Turns, then the turns between two rows, first turn first; the first pair answered:
Vepeg:
[ -4   5   2   9  -5 -10  19   2  24   1  -8   2] |-> [ 13   8   3  -2   1 -12  10  11  23   4  -6  -8]
[-11  -1  10  -7   2  14 -12  -1   7   1   2  -1] |-> [ -7   0   9 -10   4  13 -15   1   5   3   2  -3]
[ -5  -2  -4   6  -1   5 -10  -1 -15  -3  -5  -2] |-> [-14  -2  -1  11  -3   8  -1  -5  -5  -5  -3   5]
[-13   3   2   3   1   0   0  -3   8  -4  -1   6] |-> [-6  6  3 -2  6  0 -2  2 14 -3  2  2]
Fab:
[-18  -3  -7   5   4   5   1  -9  -3 -15  -9   9] |-> [-13   1  -7   4   3  -3  13  -5  11 -12  -7  12]
[-14   3   6   3   1   8  17   1  31  -3   9  10] |-> [ 12   6  -6  -8  -2 -18  18  12  23  11   3   7]
[ -1   1  -2   3  -6 -19  18  -1  19   4  -1   8] |-> [ 11   0  -9  -2  -7 -27   6   2  -5   8  -7   1]
Tes:
[ 30   3  -5  -9  -5 -32  11   8  -3  16   8  -1] |-> [  8  -6   2   0   1   0 -24  -7 -41   4   8 -11]
[  8  -2   2   5  -8  -5   5   6  -2  15 -10   2] |-> [ -1  -5   6   7  -4   8  -7  -1 -12   9  -9  -2]
[-17  14  -6  11   1  17 -18  -4 -13  -1  -2  -4] |-> [-12  22   1   5   5  12   0   4  24   1   5   2]
digi:
[-19  -4  -2  18  -1  -1  -5 -15 -24   3  -8   5] |-> [-20   2   2  19  -3  -6  19 -10  10   5  -3  15]
[ 1 -1  0 -3  4  5 -9  5 -4 -1  4 -1] |-> [-6 -2  0  3  0  7 -7  1 -4 -2  4  1]
[  2 -10   3   4 -10  -2  11   2   9   5  -1   0] |-> [12 -8  3 -2 -7 -4  5  6  4  7  0 -6]
[-12   1   5   3  -1  16   9  -4  19  -8  10   7] |-> [  8   6   5 -10   5   8   4   7  23  -3  11  -1]
Pairs:
(two turns a pair)
[ -8  -6 -11  15  -4  -9   1  -2  -8   4 -13  13] |-> [ 2  3 -2  3  6 -7  7  8 24  4 -5 10] : Vepeg then Vepeg
[-17  -8  -7   9 -12  -4 -11 -12 -39  -3 -11   0] |-> [-31   0  13   7  -1  14  12  -9  25 -12   7  11] : Fab then Vepeg
[ 23  12  16 -18   9   2   2  13  32  -3   6  -7] |-> [ 16   0 -13   2 -16 -23  -1   1 -33   8 -16   0] : Tes then Vepeg
[-11  -1   0  14 -13   7   2 -12 -15  -6  -4   9] |-> [ 10   5  -4   3 -13 -16  17   1   2   2  -5   9] : digi then Fab
[  0   9  12 -10  25  -4 -24  11  -3  -4   4   2] |-> [ -6   7  11  -6  23  -1 -27   7 -11  -6   2   2] : Fab then Vepeg
[ -9  -3  -6   7  -5  -3   2  -6 -10  -2  -6   2] |-> [-9  2  5  0  5  8  2 -1 14 -6  3 -2] : Tes then Vepeg
[  1  -5  -2   2  -3   0  -5   0 -10   5  -4 -11] |-> [-5 -2  5  3 -1  5  7  1 13  3  0 -5] : Fab then Tes
[  8  -7   8  -6  17  20 -18  10   3  -3  12  -8] |-> [ 25  -7  -6  -8   9  -4 -14  16 -13   8   3  -6] : Tes then Vepeg
[  3   3   8  -8  13  17 -10   1   6  -4   9 -11] |-> [ -7  -3   1   2   5  17 -14  -8 -19  -5   1  -7] : Vepeg then Vepeg
[ 11   0 -10  13  -7 -27  13  10  23   9 -10  14] |-> [  6  -8  -5   9   7   5 -37   2 -24  -1  -9  -9] : digi then Tes
[ -7  -7   2   7  -1  10 -12  -9 -21  -4  -3  -1] |-> [ 7  3  6 -3  4 -3 12  5 24  1  5  4] : Tes then Fab
[-1  6  0  2 -3 -8 22  1 26 -2  5 10] |-> [ -5   0 -10  12 -14 -17  20  -4  -1   1  -5  14] : Tes then Vepeg
[ -6 -19  -9   4   3   2  -3  -4 -21   8  -2   1] |-> [ -6 -11   6  -4  14  13   5   2  17   4  10   1] : Tes then digi
[-2 -3 -7 10 -4 -1  2 -4 -4  7 -8  7] |-> [-3 -4 -6 10 -3  2 -3 -5 -8  6 -6  6] : digi then Tes
[ 12   4   7  -1   4   3 -23 -11 -12   5  -2  -2] |-> [ 12   5  12  -2   6   5 -22 -10  -4   4   1  -3] : Tes then Vepeg
[ -9  -2  13   7   0  19 -12   1   6 -10   4  -5] |-> [ 0  2 12  1  1  9 -3  8 23 -6  7 -3] : Vepeg then Fab
[ 22 -16 -13  -6 -11  -4  -8  16 -10   9 -12  -7] |-> [ -7 -22  -2   6  -6  27 -17   1 -10  -4  -7  -5] : Tes then Vepeg
[ -7   5 -15  21 -10 -12  10   0  -7  14 -12   4] |-> [ 11   7 -15  10  -6 -18   7   9   0  18 -11  -2] : digi then digi
